In each game, the first row plays the second. By how much does the first row win? 15 means about a draw, 30 a big win and 0 a big loss. Wins can go round in a circle. Each row has two weighted sums of its numbers, A and B, taken from their middle values. A row wins by its A times the other's B, less its B times the other's A.
[  7.  45. -46. -24. -36.  37. -25. -17.  12.  42.]
[-35. -51.  36.  -9.  30. -25.  31.  29. -30. -45.] ~ 20
[ 14. -21.  -6.  40. -14.  18.  -9.   0. -24. -10.]
[ 40. -62.  10.  31.  -9.   7.  -5.  17. -79. -65.] ~ 18
[ 23. -44. -14.  21. -27.   5.  -5.  -8. -38. -10.]
[-12.  28.  20. -21.  18.   3.  32.  12.  19. -31.] ~ 17
[ 20.  -2. -38.  20. -46.  23. -72. -27. -95.   6.]
[  2. -23.  -6.  -9.   4. -10.   1.  16.   1.  -3.] ~ 29
[ 48.  54. -40.  -9. -27.  47. -19. -14.  37.  34.]
[-27.  65. -30. -28.  -8.  33.  -4. -13.  43.  40.] ~ 18
[-37.  -7.  31. -10.  23.   6.   3.  37. -15. -25.]
[-30.   0.  35.  11.  14.   6.  16.  20. -10. -31.] ~ 19
[ -8. -33.  -1.  -2.   6. -27. -21.   9.  -8. -18.]
[-19.  14.  14.   2.  23. -14.  10.  47.   7.   0.] ~ 15
[ -4. -24.  -8.  14.   3. -30.  11.  27.  21. -15.]
[  1.   0.  10. -12.  -2.  -5.   1. -21.   0.   2.] ~ 16
[ -8. -71. -53.   1. -43. -18. -97. -18. -58.  -5.]
[ 22.  20. -42.  14. -55.  31. -26.   1.   2.  19.] ~ 3
[  6.  33. -12.  -5.  -7.  24.  -3. -23.  13.   7.]
[19. -1.  3. -3.  6.  3. -3. -1. 10. 11.] ~ 14
[-15.  12.   6.  -2.  14.   3. -31.  -9.  13.   5.]
[  4.  30. -10. -17. -20.  30.  -8. -27.  12.  34.] ~ 21
[-26.  36.  24. -41.  17. -15.  25.  13.  21.   9.]
[ 16.  28. -28.  -5. -19.  13. -28. -21.  30.  21.] ~ 20
[  8.  -3. -16.   6. -15.  -6. -25.   1. -13.  23.]
[ 2. -4.  1.  8.  1. -2.  3. 10. 14.  2.] ~ 15
[  1.  -7.   0.   2.  11. -15.  -8. -15.  24. -12.]
[ 1. -1. -6. 13.  4. 15.  4.  2.  2. 10.] ~ 15
[  6.  -4.  -7.  -4.   4.  -2.   1. -12.   6.  -6.]
[-13.  -9.  35. -15.  25. -11.  27.  31. -25. -38.] ~ 18
[-20.  45.  21. -34.  34.  34.  30.  17.  18.   1.]
[-30.  20.  32.  -2.  29.  -7.  56.  13.   0. -19.] ~ 12
[-21.  16.  52. -21.  39.  13.  52.  12. -24. -48.]
[ -2. -16. -43.   7. -46. -14. -58. -21.   3.  58.] ~ 15
[-32. -20.  17. -12.  27. -15.  -2.   8. -10. -18.]
[ 14.  30. -19. -25. -23.  28.  -3. -22.  23.  23.] ~ 15
[-24.  -7.  53. -10.  40.  35.  49.  31. -40. -68.]
[-1.  7. -1.  7. -7. -7.  0.  9.  7. -5.] ~ 17
[-26. -18.  53. -45.  38.  -2.  12.   3. -42. -56.]
[  1. -20.   6.  -5.   1.  26.  11.  -4.  -3. -44.] ~ 18
[ 20. -31.  -7.  14. -16.  10. -34.  -9.  21.  -4.]
[  9. -13.  -1.  21.  -4.  -1.   6.  -6.  23.  -4.] ~ 13
[ 13.  66. -14. -14.  -5.  45.  -5.  -9. -34. -21.]
[ 35.  -8. -29.  21. -39.   5. -43. -26. -18.  15.] ~ 8
[ 12.  18. -46.   2. -52.   9. -22. -22.  19.  36.]
[-49. -52.  10.  10.  17. -53.   0.  41. -38. -41.] ~ 21
[ -9.  24.  12.  -9.  23. -10.   4.   5.   0.  -5.]
[ 19.   5. -43.  15. -41. -14. -36. -25.   5.  42.] ~ 12
[-49. -52.  44. -27.  23. -42.  25.  25. -48. -60.]
[-16. -17.  23.   7.  16. -26.  26.  24.   1. -23.] ~ 17
[ 20.  -2.  10.   7.   2.   6.  -1.  15. -48.   6.]
[  7.  -2.   1.   6.   7. -10.   1.  13.  22.   1.] ~ 20
[  9.   3. -64.  27. -65. -15. -44. -13.  -7.  28.]
[ 13. -28.  -4.  30.   3. -21.  -5.   7.  13. -16.] ~ 14
[ 17.  15.  -8.   3.  -2.  18.  15. -13.  -7.  10.]
[ 15. -19.  -4.  -2.  -1.   4.   5.   4.   8.  18.] ~ 21
[-13. -27.   2.   0.   8. -24.   6.  13.  14.  -4.]
[ -5. -25. -27.  33. -28.  -3. -25. -23. -21.  18.] ~ 13
[ 14. -15.  -9.  -4. -14.   6. -23.  -7.  -3.  17.]
[-12.   0.   7. -29.   4.   3. -11.   2.   2.   8.] ~ 14
[  6.   2.  -5.  12.  -2.  -2.  -2. -10. -16.  -1.]
[ 20.  43. -53.  -5. -35.  33. -33. -20.  29.  32.] ~ 6
[ 10. -27. -21.  36. -19. -34. -33.   5.   1.   2.]
[ 18.  -9.  -8.  25.  -7.  14.  -1. -15.   9.   4.] ~ 15
[-22. -31.   1.   3.   6. -38.   1.  54.  -4. -18.]
[  2.   0.   0.  -4.   2.  -6.   5.   0. -22. -11.] ~ 8
[17. -2. -5. 15. -5.  2. 34. 23.  9. -7.]
[-10. -12. -12.  -5.   3. -15. -13.  21.  16.   0.] ~ 18
[ 14.  -3.   0.   5. -10. -14. -10.  13.   1.  10.]
[ 15. -11.   2.   0.   4.  39. -19.   7.   1.  -2.] ~ 18
[-60.   5.  34. -21.  33. -21.  17.  19.  -6. -14.]
[ 2.  7.  5. -5.  0. -8. 20.  2. -9.  3.] ~ 14
[  5.  -2.   7.   5.   7. -22.  -6. -10.  -1.   5.]
[-27.   4. -20.  -6.  -1.  -9.  -4.  -5.  19.   6.] ~ 14
[-23.  44.   5. -61.  28. -31.  25.  -4.  27.  25.]
[ -3.   0.   3.   5.   3. -23.  -5.  -2.   0.  11.] ~ 13
[  3.   2.  -3. -10.   1.   4.   8.   4.  16.   4.]
[10. -5. -4. -7. -8.  0. -6. -7. 13.  6.] ~ 16
[ 25.  26. -35.  -7. -27.  21. -11. -25.  29.  48.]
[ -6.  -3.   5.   0.   9. -14.   6.   5. -15.  14.] ~ 20
[ 1. 14.  7.  5.  1.  1. -6. -2. -5. -5.]
[ -3.   8.  30. -13.  25.  -3.  33.  11.  -2. -22.] ~ 13
[-21.  33.  15. -28.  37.  16.  33.  13.   9.   0.]
[-20.  35.  42. -31.  45.  18.  49.  18.  13. -40.] ~ 21
[-12.  20. -62.  -8. -49. -21. -25. -11.  37.  43.]
[ 31.  13.  16.  -5.  20.   1. -37.  29.  -7.  -5.] ~ 8
[-27.   4.  31. -72.  37. -23.  46.  26.  30. -44.]
[  6.  -4.   5.   7.   6.  -2.   8.  -8. -15.   5.] ~ 3
[  8. -46.  -6.  36.  -4.   8. -18.  -1. -22. -19.]
[ 28.  40. -50.  -4. -46.  30. -30.  -6.  18.  32.] ~ 15
[ 4. -1.  7. -4.  0. -6. -4.  3. 12.  9.]
[-24.  16.  -5.  -7.  13.   0.   6.  -2.  12.   7.] ~ 16
[-10.  31.  27. -18.  35.  -7.  39.  19.   3. -20.]
[ -5.   9.   9.   1.  -5.   1.  -2. -15.  -1.  -5.] ~ 16
[ 22.  18.   1.   2.  -6.   3.  11. -16.   3.   8.]
[-2.  4.  3.  2.  4. -3. 31. -8. 11.  9.] ~ 16
[ 37.  23. -32. -25. -19.  20. -23. -22.  45.  29.]
[ 31.  28. -20. -10. -10.  20. -18.   3.  19.  14.] ~ 15
[-25. -14.  12. -12.  19. -13.  -1.  24.  -7. -18.]
[-20.  15.   8. -32.   9.  -3.  -5.   1.  16.  11.] ~ 17
[ -6.  -1.   3. -11.   6.  10.   7.  -1.  -2.   3.]
[-15.   3.  28.  -6.  28.  10.  33.  19. -21. -35.] ~ 16
[ 13.  -2.   7. -24.   3.   0.  13.   6.  13.  -3.]
[ -2.  18.   9.  15.   0.  -8.   7. -10.   4.   7.] ~ 16
[  2. -22. -27.   6. -28. -13.  -9.  -4. -24.   1.]
[ 20. -34. -39.  32. -39.  -4. -43. -10. -29.  11.] ~ 9
[-25.  20.  18.   9.  18.   2.  31.  14.  -1.  -4.]
[-21. -30.  32. -25.  29. -21.  13.   0. -39. -64.] ~ 16
[-11.  17.   3.   0.   8. -10.  19.  -3.  -9.  -3.]
[ 11.  44.  -8. -15.  -7.  24.   0. -20.  32.  26.] ~ 10
[  9.  35.  -4. -10.   0. -51.  -4.  -3.  20. -11.]
[-14. -23.  17.  -5.  15.  12.  15.  17. -15. -22.] ~ 16
[ -5.  -1.   3.  -3.  -3.  -8. -12.  -3.   4.   1.]
[ 13.  15.  -2.  13.  -9.  16.  15. -12.  19.  -3.] ~ 15
[ 34. -18. -23.  28. -24.  25. -34.  -5.  14.  19.]
[11. 13. -4.  4. -1.  3. -8.  6.  0. -8.] ~ 15
[ 12.  -9. -14.   7.  -6. -14. -10. -15.   0.  10.]
[ -5. -22.  34. -13.  24.  -8.  29.  44. -34. -62.] ~ 22
[ -9. -11.   8.   7.   8.  -2.   3.   6.  16.  -5.]
[-14.  55.  -4. -45.  -3.  -4.  -3. -27.  18.  45.] ~ 18
[ 38.  28. -24.  -1. -36.  36. -21. -34.   8.  15.]
[-11.  -5.  14.  16.  10. -16.  36.  56.  -9. -21.] ~ 13
[ 11. -41. -33.  33. -46.   4. -44.  -9. -48.  18.]
[ 13. -38.   2.  13.   0. -36.   0.  -8.   9. -12.] ~ 19
[-19. -31.  -8.  31.  -9. -17. -26.  34. -27. -20.]
[-45.  -8.  71. -48.  63.  32.  56.  10.   0. -68.] ~ 9
[ 28. -25. -32.  27. -42.  22. -29.   2.  -9.  14.]
[ 10.   6.   0. -15.  -1. -25.   1. -12.   0.   6.] ~ 17
[ -5.  34.  39. -19.  28.  -1.  44.   0.  -8. -21.]
[  6.   5.   8.   5.   9. -10.   2.  35.   8.   1.] ~ 19
[  0.  -6.   9.  12.   0. -11.   4.   8.  11.   1.]
[-42. -50.  50. -18.  28. -35.  -8.  20. -37. -57.] ~ 15
[-10.   2.   8.   4.   2.   2.  34.   1.  12.  -6.]
[  2.   9.   3.  57.   2.  13.  -3.   5. -14.   0.] ~ 14
[-6.  0. -1. 36.  3. -4. 19. -9.  9.  0.]
[ 33.  25.  -7. -15.   3.  26. -11. -15.  -9.   3.] ~ 16
[-17.  21.   7.  -6.   7.  -4.  19.   8.  -6.  -2.]
[-36. -18.  28. -16.  17. -18.  15.  29. -22.  -7.] ~ 17
[-43. -48.  17.  -8.  16. -35. -27.  25. -24. -39.]
[ 33. -11.   2.  -3.   0.   6.  18.   6.  13.  10.] ~ 7
